[130 135 112 112 118 112 137 134 135] -> Z_816
[159 170  86  86  76  85 184 169 170] -> Z_799
[103 104 147 147 152 147 105 104 104] -> Z_652
[133 140 108 109 106 108 148 140 140] -> Z_194
[167 172  89  89  84  89 178 171 173] -> Z_166
[139 142 112 112 111 112 143 142 141] -> Z_971
[161 166  90  90  89  90 169 166 166] -> Z_620
len: [139 142 112 112 111 112 143 142 141] -> 9
rest: [86 86 76 85] -> [184 169 170]

[136 137 144 144 151 126 169 128 147 114 137 128 124 134 142  77 114  73
 118 131 130 137 116 123 139 127 105] -> Z_461
[151 160 125 121 110 150  79 124 118 125 122 142 117 136 108  97 107 127
 148 134 157  97 115 135 148 143 117] -> Z_793
[146 125 128 137 106 141 104 126 113  98 133 106 128 130 125 115 156 136
 134 148 134 127 152 111 149 117 164] -> Z_32
len: [151 160 125 121 110 150  79 124 118 125 122 142 117 136 108  97 107 127
 148 134 157] -> 21
len: [136 137 144 144 151 126 169 128 147 114 137 128 124] -> 13
len: [146 125 128 137 106 141 104 126 113] -> 9

[134 121 127 133] = Z_272
[132 113  77 132] = Z_174
[132 113 118 132] = Z_54
[181  75  75 181] = Z_806
[132 113 117 132] = Z_217
[132 113 117 142] = Z_661
q: [132 113  77 132] -> Z_174
rest: [75 75] -> [181]
len: [181  75] -> 2
len: [132 113 117] -> 3
len: [132 113 117] -> 3
rest: [134 121] -> [127 133]

[136 133 132 127 117 114 135 114 132 114 135 120] : Z_908
[ 88 104  94 106 167 197  95 192 110 199  96 147] : Z_963
[137 134 138 136 135 131 136 132 133 115 138 115] : Z_304
[131 129 139 146 111  94 130  97 126  95 128 148] : Z_181
[142 137 140 136 120 111 140 113 135 109 140 119] : Z_474
[137 134 139 137 142 144 136 143 133 143 135 102] : Z_591
[140 135 130 120 115 115 138 115 135 115 139 109] : Z_484
[154 145 139 126  96  74 150 131 133  68 153 134] : Z_351
len: [ 88 104  94 106 167 197  95 192 110 199  96] -> 11
len: [ 88 104  94 106 167 197  95 192 110] -> 9
rest: [115 139] -> [109]
len: [131 129 139 146 111  94 130  97 126] -> 9
rest: [133  68 153] -> [134]
len: [137 134 139 137 142 144 136 143 133] -> 9
rest: [132 133] -> [115 138 115]

[107 166 112 172 101 110 140 152 114 117 164 176 118 105 110 184 116 148
 118  99 120 108 100 136 170 171]  Z_23
[ 85 148 104  96  85 122 125 133 101  96 157 152 111  83  92 152 103 157
 141  80 150  88  81 117 144 144]  Z_349
[ 91 103  92  96  85 123 125 137  95  99  72  80  98  86  85  76  96  82
 162  78 115  80  81 129 106  92]  Z_627
len: [ 85 148 104  96  85 122 125 133 101  96 157 152 111  83  92 152 103 157
 141  80 150  88  81 117 144 144] -> 26
len: [ 91 103  92  96  85 123 125 137] -> 8
rest: [ 96  85 123 125] -> [137  95  99  72  80  98  86  85  76  96  82 162  78 115  80  81 129 106
  92]

[156  99  78  92] = Z_171
[ 76 161  99 161] = Z_15
[109 117  78 108] = Z_226
[129 139 107 136] = Z_556
[ 85 167 115 180] = Z_363
[109 117 178  84] = Z_184
[ 85 167 130 106] = Z_956
[ 75 161  99 161] = Z_300
rest: [ 75 161  99] -> [161]
len: [ 85 167] -> 2
q: [ 75 161  99 161] -> Z_300
rest: [139 107] -> [136]
len: [ 76 161] -> 2
len: [109] -> 1

[124 133 127 142 137 118 111 128 120 125 129 121 154 198 128 114 125 127
 128] -> Z_44
[124 133 127 142 137 118 111 128 120 125 128 121 154 198 128 115 108 120
 129] -> Z_450
[124 133 127 141 137 118 111 128 120 125 128 121 154 198 128 115 100 121
 129] -> Z_679
rest: [128 120 125 129] -> [121 154 198 128 114 125 127 128]
rest: [100 121] -> [129]
len: [124 133 127 141 137 118 111 128 120 125 128 121 154 198 128 115 100] -> 17
len: [124 133 127 142 137 118 111 128 120 125 128 121 154 198 128 115] -> 16
rest: [141 137] -> [118 111 128 120 125 128 121 154 198 128 115 100 121 129]
rest: [154 198 128 115 100] -> [121 129]
rest: [120 125 129 121] -> [154 198 128 114 125 127 128]

[108 149 122 126 114 126 124 132 132 131 114 121 135 121 119 113 127 123
 139 130 120 108 130 131 120 120 119 121 123 114 126 151 114 123 113 117
 139 119 126] : Z_756
[146 139 126 130 122 128 128 131 131 132 121 124 133 124 124 119 128 124
 134 128 123 115 129 126 125 125 122 129 125 123 126 141 121 122 118 120
 134 122 125] : Z_143
[160 173  96 138 112 124  94 142 123 137  88  90 135 117  99 103 118 114
 160 126 113  79 143 136 104 111 127 104  98  85 142 182 100 114  89  92
 158 100 142] : Z_30
[ 95 156 116 127 110 124 118 134 131 134 108 117 138 119 116 108 127 122
 145 129 118 103 132 132 115 116 122 116 120 108 133 160 109 122 110 111
 142 113 128] : Z_28
[181 163 113 127 107 124 113 136 130 132 102 112 138 118 112 106 125 120
 148 130 117  96 134 136 114 114 119 110 117  99 131 166 104 120 104 109
 146 113 130] : Z_100
[ 88 173  99 128 107 126  96 139 127 132  88  95 136 119 100 104 116 118
 157 132 118  85 131 131 108 110 124 101 104  86 136 177  98 118  94  99
 156 107 138] : Z_960
[139 166 107 128 108 123 107 137 126 131  98 108 135 117 107 106 123 119
 151 130 116  93 138 138 109 113 123 105 112  96 136 171 103 122 101 104
 149 109 136] : Z_322
len: [181] -> 1
rest: [148 130 117] -> [ 96 134 136 114 114 119 110 117  99 131 166 104 120 104 109 146 113 130]
len: [ 95 156 116 127 110 124 118 134 131 134 108 117 138 119 116 108 127 122
 145 129 118 103 132 132 115 116 122 116 120 108 133 160] -> 32
len: [160 173  96 138 112 124  94 142] -> 8
rest: [142 113] -> [128]
rest: [130 131] -> [120 120 119 121 123 114 126 151 114 123 113 117 139 119 126]

[118 145 137  77 139 141]  Z_726
[112 123 113 138 135 153]  Z_754
[119 145 137  76 139 135]  Z_632
[113 102  80 113  97 117]  Z_41
rest: [145 137  77 139] -> [141]
rest: [145 137  76] -> [139 135]
len: [112 123 113 138] -> 4

